(in the rows, 128 means zero)
Each path below is one point turned by a fixed rotation once a step. After each direction that follows a path, write how fast that rotation turns it, in deg/step (0 if it stays still).
Each turn is a multiple of 5 degrees from 10 to 175, or 0.
Each row of a path follows its step; steps can be skipped.
path 1
step 0: [142, 151, 118, 151, 136, 139,  91, 108, 189, 138, 132, 132, 117, 184, 137,
 131, 159,  94, 123,  92, 120, 125, 138,  95, 157,  67, 152, 100, 114, 168,
 124, 129]
step 1: [ 92, 140, 125, 187,  79,  88, 163, 131, 113, 173, 146, 144, 121, 161, 145,
 100, 144, 126, 122,  90, 137,  98, 126, 143, 172,  99, 144, 168, 141, 112,
 119, 136]
step 2: [138, 119,  98, 133,  36,  73, 107, 171, 106, 118, 125, 137, 116,  93, 157,
 143, 142, 139, 109, 126, 139, 137, 128, 159, 121, 169, 119, 115, 120, 115,
 114, 102]
step 4: [147, 169, 154, 141, 179, 144, 161,  72, 155, 160, 131, 158,  96, 119,  84,
  95, 127, 130, 121, 109, 124, 120, 123, 181, 112, 139,  88, 121, 152, 103,
 115, 132]
step 6: [ 99, 117, 126, 122, 147, 134, 112, 152, 113, 105, 147, 131, 138, 133, 173,
  95, 139,  80, 111, 183, 100, 184, 154, 105, 166, 117, 150, 163, 123,  81,
 133, 128]
step 7: [ 94, 139, 122,  90, 140, 134, 127, 134, 138, 174,  86, 152, 144, 136, 147,
 161, 158, 103, 127, 157, 197, 141, 161, 117, 130, 143, 117, 124, 182,  89,
 117, 133]
step 8: [144, 160, 165, 108, 108, 137, 122, 117, 112, 127, 123, 121, 101, 170, 133,
 132, 134, 146, 157,  99, 190, 112, 171, 110, 108, 176, 167,  99, 133, 170,
 172, 133]
step 10: [128, 127, 107, 149,  64, 102, 127, 119, 167, 177, 106, 127, 136, 139,  91,
 122, 137, 100,  91, 140, 129, 131, 140, 140, 158,  57,  96, 142, 105, 152,
 105, 123]
step 12: [157, 126, 134, 136, 137, 102, 117, 155, 161,  93, 136, 165, 135,  95, 177,
 128, 154, 161, 101,  78, 119, 150, 127, 139,  83, 169, 108, 111, 134,  70,
 128, 138]
[140, 124, 125, 139, 120, 116, 125, 129, 126, 115, 128, 127, 135, 115, 126,
 113, 145, 119, 137, 124, 146, 117, 117, 138, 128, 116, 128, 120, 124, 133,
 121, 150]  40
[140, 121, 125, 127, 118, 137, 139, 128, 140, 121, 145, 127, 138, 126, 127,
 126, 131, 135, 144, 135, 130, 120, 149, 117, 143, 122, 126, 121, 125, 138,
 145, 114]  140
[145, 120, 134, 136, 123, 126, 116, 128, 125, 133, 138, 113, 109, 135, 123,
 141, 121, 108, 136, 135, 132, 129, 116, 115, 125, 132, 138, 116, 119, 116,
 135, 125]  130
[136, 137, 147, 123, 124, 124, 135, 137, 117, 134, 122, 152, 129, 138, 111,
 137, 129, 136, 142, 125, 130, 119, 113, 136, 144, 131, 134, 133, 134, 124,
 136, 128]  110
[131, 136, 138, 140, 151, 125, 121, 129, 132, 137, 120, 136, 114, 124, 138,
 127, 127, 142, 136, 120, 123, 118, 139, 118, 123, 127, 120, 104, 128, 132,
 135, 141]  85
path 2
step 0: [ 96, 141,  76, 136, 118, 156, 147, 142, 113, 124, 135, 137, 107, 130, 156,
 196, 152, 154, 140, 106, 162,  75, 116, 151, 117, 117, 116, 133, 113, 155,
 101, 184]
step 1: [ 89,  86, 171, 170, 109, 154, 130, 144, 134, 170, 159, 168, 130, 154, 117,
  99, 123, 146, 138, 122, 166, 103, 161, 116, 161, 121, 141, 114, 138, 126,
  89,  86]
step 2: [120, 167,  97,  86, 140, 124,  99, 184, 109, 117, 126, 154,  79, 181, 114,
 123,  98, 125, 143, 147, 148, 104, 101, 104, 104, 116, 142, 115, 127, 141,
  81, 164]
step 6: [ 88, 158, 156, 129, 124, 158, 108, 167, 128, 168, 108, 144,  98, 150, 129,
 112, 166, 166, 158, 112, 147,  78, 147, 143, 118, 108,  80, 122, 107, 148,
  92,  97]
step 7: [101, 105,  61, 131, 107, 110,  96, 115, 130, 131, 164, 166,  99, 170, 114,
 113,  83, 151, 126, 121, 180, 142, 134,  85, 113, 137, 164, 123, 135, 130,
 105, 125]
step 8: [ 90, 151, 125, 127, 154,  93, 138, 164, 130, 149, 156, 131,  97, 137, 122,
 168, 157, 108, 131, 140,  90,  59, 122, 101, 122,  92, 138,  97, 146, 175,
 121, 100]
step 9: [111,  81, 114, 151, 129, 149, 122, 125, 141, 137, 119, 133, 166, 131, 169,
 139,  67, 155, 141, 179, 157,  81,  93,  71, 114, 129, 147, 136, 112,  99,
 123, 124]
step 10: [118, 179, 162, 140, 136, 120, 152, 155, 114, 107, 147, 109, 120, 155, 132,
 175, 187, 149, 104, 142, 184,  90, 143, 119, 122,  98, 142, 149, 137, 113,
  91, 155]
step 11: [ 65, 107, 125, 138,  94, 163, 106, 138, 114, 172, 139, 140, 145, 181, 170,
 125,  88, 167, 138,  92, 127, 103, 136, 158, 112, 131, 104, 131, 134, 100,
 105, 124]
[122, 128, 136, 134, 123, 146, 128, 113, 138, 133, 132, 126, 111, 125, 118,
 120, 120, 131, 128, 102, 140, 127, 133, 133, 129, 119, 114, 127, 136, 140,
 126, 144]  65
[132, 122, 117, 127, 119, 129, 139, 126, 140, 139, 132, 129, 142, 122, 130,
 124, 125, 127, 122, 141, 125, 116, 130, 136, 125, 127,  97, 129, 106, 140,
 122, 123]  130
[123, 125, 131, 121, 135, 134, 123, 123, 147, 119, 130, 113, 121, 117, 153,
 138, 125, 114, 120, 139, 129, 135, 124, 108, 128, 113, 122, 128, 133, 131,
 135, 127]  70
[134, 127, 112, 144, 117, 118, 140, 115, 126, 124, 117, 133, 119, 142, 130,
 135, 136, 117, 117, 119, 135, 133, 121, 115, 146, 124, 131, 136, 111, 127,
 127, 136]  155
[134, 118, 115, 124, 144, 116, 122, 134, 117, 122, 149, 132, 130, 118, 125,
 139, 142, 129, 114, 124, 130, 125, 140, 140, 133, 109, 126, 138, 134, 132,
 128, 141]  145
path 3
step 0: [167, 147, 108, 152, 134, 146,  81, 168,  81, 111, 159, 138,  75, 139, 147,
 135, 124,  94, 178, 140, 103,  87, 134, 131, 118, 122, 151,  88,  85, 149,
 128, 151]
step 2: [163, 110, 116, 142, 124, 135, 129, 133, 198, 181, 138, 116, 137, 168, 152,
 117, 103,  68,  77, 141, 126, 120, 137, 127, 169, 100, 131,  76, 118, 115,
 154, 123]
step 3: [150, 188, 170,  96, 165, 134,  95, 124, 123, 143, 139, 146, 160, 134, 117,
 162, 150, 142, 152, 160, 174, 134, 158, 142,  97, 126, 101, 137, 140, 181,
 134,  82]
step 4: [130, 121, 165, 140, 113,  65, 122, 179, 123, 144, 167, 113, 132, 132, 120,
 106, 133, 136, 118, 140,  58, 161, 155, 137, 140, 141,  88, 155, 113,  87,
 128, 176]
step 5: [200, 133,  85, 153, 129, 162,  94,  83,  77,  99, 121, 142,  91, 127,  92,
 124, 141, 139, 107, 148,  94, 134, 141, 114, 129, 148, 140,  89, 145, 145,
 161, 115]
step 6: [101, 126, 114, 130, 146, 175, 120, 202, 165,  92,  99, 128, 144, 106, 161,
 165, 169, 148, 102, 144, 115,  76, 136, 116, 130, 107,  90, 144, 142, 101,
 131, 138]
step 7: [137, 117, 105, 141, 123, 163,  97, 110, 154, 193, 186,  98, 115, 154, 158,
 135, 113, 113, 125, 121, 125, 182, 104, 127,  87, 137, 112, 107, 117,  88,
 118,  75]
step 10: [181, 121, 176, 138, 128, 156, 157, 142, 117, 137, 148, 132, 110, 121,  82,
 134, 117, 111, 119, 148,  65,  77, 132, 105, 139, 101, 150,  92, 145, 121,
 166,  72]
step 11: [127, 121, 133,  87, 162, 138,  76, 116, 115,  75, 125, 137, 177, 122, 170,
 162, 141, 132, 133, 174, 124, 121, 138,  81,  80, 116,  96, 122, 100, 100,
 103, 152]
[133, 129, 140, 129, 118, 142, 116, 135, 121, 131, 143, 129, 123, 125, 126,
 129, 138, 118, 126, 114, 138, 136, 128, 112, 144, 142, 150, 117, 125, 135,
 136, 121]  145
[140, 114, 123, 120, 144, 134, 117, 118, 125, 117, 125, 126, 129, 120, 136,
 113, 115, 114, 119, 131, 136, 134, 136, 117, 135, 116, 122, 126, 138, 146,
 127, 141]  125
[128, 121, 130, 121, 123, 142, 125, 141, 120, 135, 116, 118, 128, 127, 129,
 120, 117, 122, 154, 122, 138, 127, 111, 142, 125, 110, 133, 116, 128, 119,
 134, 128]  45
[121, 142, 142, 117, 137, 146, 132, 122, 127, 135, 153, 131, 127, 117, 138,
 131, 128, 119, 122, 132, 126, 122, 132, 133, 123, 107, 129, 137, 124, 121,
 116, 119]  95
[143, 131, 122, 109, 129, 124, 127, 126, 126, 136, 124, 154, 128, 122, 131,
 119, 143, 131, 128, 131, 131, 112, 114, 132, 131, 135, 123, 108, 121, 132,
 112, 129]  135
[130, 128, 121, 137, 120, 141, 127, 120, 123, 143, 106, 133, 134, 118, 121,
 120, 133, 123, 108, 126, 131, 108, 133, 126, 134, 122, 133, 143, 126, 116,
 144, 126]  90
path 4
step 0: [135, 119,  96, 164, 146, 152, 107, 150,  97, 140, 163,  86,  84, 144,  86,
  96, 140, 144, 128, 142,  97, 131, 152, 110, 131, 178, 136, 159, 149, 157,
 122, 124]
step 2: [156, 167, 111, 121, 120,  90, 166, 108, 159, 134, 150, 139, 138, 145, 161,
 120, 120, 120, 111,  64,  91,  95, 118, 164, 127, 126, 153, 161, 146, 132,
 135, 121]
step 3: [140, 108,  53, 122, 112, 147, 126, 106, 121, 138, 165,  92, 106,  80, 128,
 120, 101, 117, 158, 150, 129, 132, 101, 166, 133, 121, 171, 141, 143, 110,
 152, 117]
step 4: [150,  67, 107, 131, 122, 119, 106, 150, 149, 111, 130, 134, 103, 148, 166,
 130,  83, 163, 126, 118, 189, 133, 103,  84, 137, 149, 142, 100, 144, 113,
 112, 119]
step 5: [112, 163, 148, 111, 135, 139, 134,  87, 168, 145,  97, 117, 139, 135, 142,
 144, 134, 135,  98, 107, 143, 122,  46, 120, 120, 172, 113, 135, 129, 123,
 112,  91]
step 6: [ 91, 122,  90,  89, 119, 149, 133, 122,  88, 110, 144, 111, 171, 120, 107,
 144, 123, 126, 184,  82, 116, 150, 121, 132, 118, 144,  97, 150, 109, 124,
 133,  80]
step 8: [126, 121, 117, 120, 163, 170, 114, 117, 159, 141, 100, 142, 173, 178, 146,
 149, 117, 110,  90, 144, 142, 116, 131, 151, 118, 102, 120, 138, 137, 187,
  83, 143]
step 9: [129, 182, 137,  80, 121, 153, 134, 110, 103, 113, 163, 143, 148, 113, 128,
 146, 146, 154, 167, 121, 116, 123, 149, 139, 129, 146, 158, 149, 177, 145,
  82, 159]
step 12: [122, 192, 122, 141, 131, 119, 152, 120, 136,  76, 141,  80, 124, 106, 122,
 174, 116, 135, 105, 160, 130, 108, 123, 101, 127, 121, 148, 184, 118, 124,
 105, 108]
[120, 119, 130, 137, 143, 131, 135, 128, 108, 137, 120, 135, 127, 118, 128,
 136, 133, 117, 125, 115, 140, 134, 132, 124, 102, 143, 123, 136, 116, 136,
 123, 131]  45
[112, 152, 135, 115, 125, 121, 127, 122, 132, 114, 127, 135, 132, 141, 133,
 132, 133, 118, 112, 129, 146, 126, 137, 132, 130, 143, 140, 131, 126, 121,
 117, 123]  100
[121, 136, 119, 138, 136, 125, 114, 133, 108, 131, 127, 135, 126, 132, 138,
 111, 113, 140, 114, 117, 125, 135, 110, 138, 134, 125, 137, 134, 125, 116,
 136, 126]  25
[134, 116, 145, 123, 135, 126, 146, 121, 124, 132, 127, 129, 143, 116, 121,
 123, 129, 131, 114, 122, 130, 117, 120, 131, 149, 120, 129, 145, 127, 125,
 110, 124]  110
[121, 114, 129, 116, 125, 125, 134, 129, 108, 111, 120, 139, 127, 127, 131,
 145, 124, 137, 138, 138, 114, 140, 131, 121, 125, 119, 147, 125, 134, 122,
 118, 118]  135
path 5
step 3: [197, 146, 129,  84, 110,  91, 136, 126,  76,  98, 121, 151, 110, 136,  81,
 131, 127, 146,  74, 128, 159, 114, 146, 157, 120, 112, 126, 109, 104, 165,
 101, 124]
step 4: [158, 118,  72, 109, 123, 142, 151, 129, 117, 115,  92, 132, 112, 158, 129,
 152,  91, 146, 130, 109, 112, 117, 167, 136,  84, 122, 165,  94,  74, 173,
  95, 161]
step 5: [ 96, 111,  91, 159, 111, 101, 160, 134, 143, 135,  99, 177, 149, 143,  93,
 188,  82, 119, 153,  94, 103, 120, 172, 165, 124, 153, 140, 116, 132, 131,
 117, 157]
step 7: [134,  92, 123, 124, 121, 129, 147, 155, 170,  83, 149, 153, 161, 114, 130,
 135, 179, 208, 138, 124, 165, 127, 115,  96, 155, 157, 144, 115,  98, 135,
 155, 156]
step 8: [177, 108, 111, 145, 137, 113, 116, 147, 143,  91, 162, 177,  96, 154,  96,
  93, 153, 158, 150, 145, 125,  99, 102, 149, 118, 176, 124, 133, 108,  88,
 158, 167]
step 9: [198, 168,  88, 131, 115, 103, 142, 159, 105, 135, 119, 113, 115, 174, 117,
 129, 177, 142, 116, 147, 105,  95, 152, 175, 132, 122,  94, 133, 118, 103,
 171, 140]
step 10: [175, 147,  99, 130, 100, 146, 123, 178,  89, 173, 119, 113, 157, 161, 143,
 191, 160, 148, 139, 105, 130, 106, 142, 129, 103, 132, 122, 128,  79, 113,
  85, 110]
step 11: [111, 108,  95, 143, 112, 129,  86, 151,  93, 142, 163, 124, 163, 138, 154,
 180, 133, 125, 146, 102, 108, 169, 138, 166, 111, 163, 146, 162, 119, 121,
  85, 180]
step 12: [ 95, 147, 149, 144, 118,  96,  94, 150,  78, 114, 133, 152, 132,  91, 107,
 171, 147, 132, 120, 153, 163, 179, 174, 153, 157, 158, 128, 152, 134, 131,
 135, 176]
[116, 125, 124, 117, 115, 146, 126, 138, 133, 118, 149, 133, 122, 141, 139,
 126, 123, 131, 141, 123, 128, 122, 121, 115, 110, 131, 139, 130, 123, 142,
 123, 135]  110
[118, 122, 121, 119, 125, 127, 121, 115, 118, 111, 108, 140, 127, 128, 119,
 132, 112, 127, 127, 126, 119, 132, 142, 113, 142, 134, 135, 120, 136, 143,
 121, 127]  40
[134, 151, 128, 125, 123, 135, 139, 128, 125, 129, 118, 128, 147, 140, 138,
 124, 133, 139, 109, 131, 144, 127, 117, 119, 137, 130, 139, 128, 127, 136,
 117, 117]  110
[131, 118, 139, 125, 124, 126, 109, 138, 140, 125, 131, 130, 129, 145, 119,
 111, 123, 128, 109, 127, 132, 125, 126, 112, 143, 121, 120, 128, 118, 121,
 141, 138]  60
[134, 144, 109, 136, 117, 118, 122, 139, 137, 131, 128, 120, 131, 120, 121,
 113, 115, 127, 123, 138, 115, 121, 140, 123, 112, 129, 135, 112, 124, 124,
 128, 118]  70
path 6
step 0: [167, 125, 121,  54, 108, 121,  77, 122, 135, 117, 142, 137, 116, 117,  98,
 133, 172, 143,  83,  90, 121, 118, 116, 126, 109, 116, 113, 180, 143, 180,
 151, 157]
step 1: [ 75, 125, 135, 123,  93,  91, 140, 132, 134, 137, 160, 102, 111, 160, 138,
  95, 170,  84, 157, 101, 112,  94, 127, 116, 143, 161, 121, 146, 136, 164,
 191, 168]
step 2: [135, 134, 172,  98, 147, 117, 110,  90, 148, 156, 139, 125, 130, 117, 168,
 131, 104, 101, 141,  94, 109, 168, 123, 202, 114, 149,  73, 138, 136, 154,
 172, 123]
step 3: [117, 142, 158, 119, 160,  96, 130,  88, 106, 117,  95, 153, 143, 138, 115,
 110, 178, 103,  85, 154, 101,  93, 125, 157, 102, 108,  91, 112, 136, 110,
 165, 190]
step 4: [147, 161, 126,  96, 136, 145, 120, 120,  92, 107, 150, 140, 131, 156, 148,
 168, 128,  47, 143, 126,  97, 155, 150, 132, 175, 147, 132,  90, 116, 127,
 137, 185]
step 5: [138, 151, 118, 116, 127, 100, 156,  99, 119, 114,  56, 115, 163, 142, 102,
 150,  92, 120, 162, 100,  88, 162,  62, 151, 126, 128, 141, 142, 159, 124,
 134, 167]
step 8: [122, 178, 114, 133, 128, 146, 140, 100, 120, 168, 104, 100, 139, 140, 174,
 113, 138, 109, 144, 107, 162,  90, 104, 118, 114, 176, 142, 178, 168, 174,
 168, 141]
step 10: [ 88, 103, 141, 151, 179, 115, 121, 118,  90, 138, 111,  98, 119, 152, 111,
 107, 152,  90, 120,  79, 118, 112, 189, 121, 120, 136, 112, 144, 133, 119,
 165, 194]
step 12: [116, 120, 120,  94, 131,  56, 159, 139, 107, 122, 117, 180, 151, 148,  72,
 105, 145,  99, 134, 107, 109, 121,  71, 126, 137, 110,  94, 125, 149, 147,
 155, 162]
[122, 125, 135, 119, 119, 118, 133, 151, 115, 120, 133, 123, 134, 134, 129,
 122, 141, 123, 104, 126, 127, 134, 129, 119, 134, 132, 134, 105, 131, 128,
 136, 117]  125
[131, 119, 122, 130, 133, 136, 132, 138, 133, 129, 127, 138, 129, 142, 104,
 139, 141, 131, 130, 136, 119, 116, 135, 139, 126, 151, 127, 125, 109, 139,
 128, 127]  120
[131, 133, 135, 119, 122, 134, 112, 129, 134, 125, 138, 144, 126, 129, 132,
 145, 116, 117, 133, 122, 122, 126, 145, 137, 129, 124, 133, 118, 144, 141,
 120, 107]  155
[126, 131, 131, 123, 109, 126, 118, 126, 147, 113, 132, 116, 127, 120, 135,
 136, 143, 127, 135, 136, 121, 128, 121, 152, 128, 122, 133, 118, 120, 119,
 138, 140]  25
[127, 125, 138, 129, 125, 124, 115, 130, 135, 148, 137, 131, 133, 119, 122,
 120, 134, 118, 132, 111, 121, 122, 137, 118, 121, 120, 115, 133, 112, 123,
 152, 121]  40
[129, 146, 136, 125, 133, 135, 127, 143, 124, 127, 114, 137, 140, 111, 126,
 131, 133, 132, 126, 126, 136, 128, 106, 141, 107, 134, 118, 133, 133, 129,
 128, 115]  120
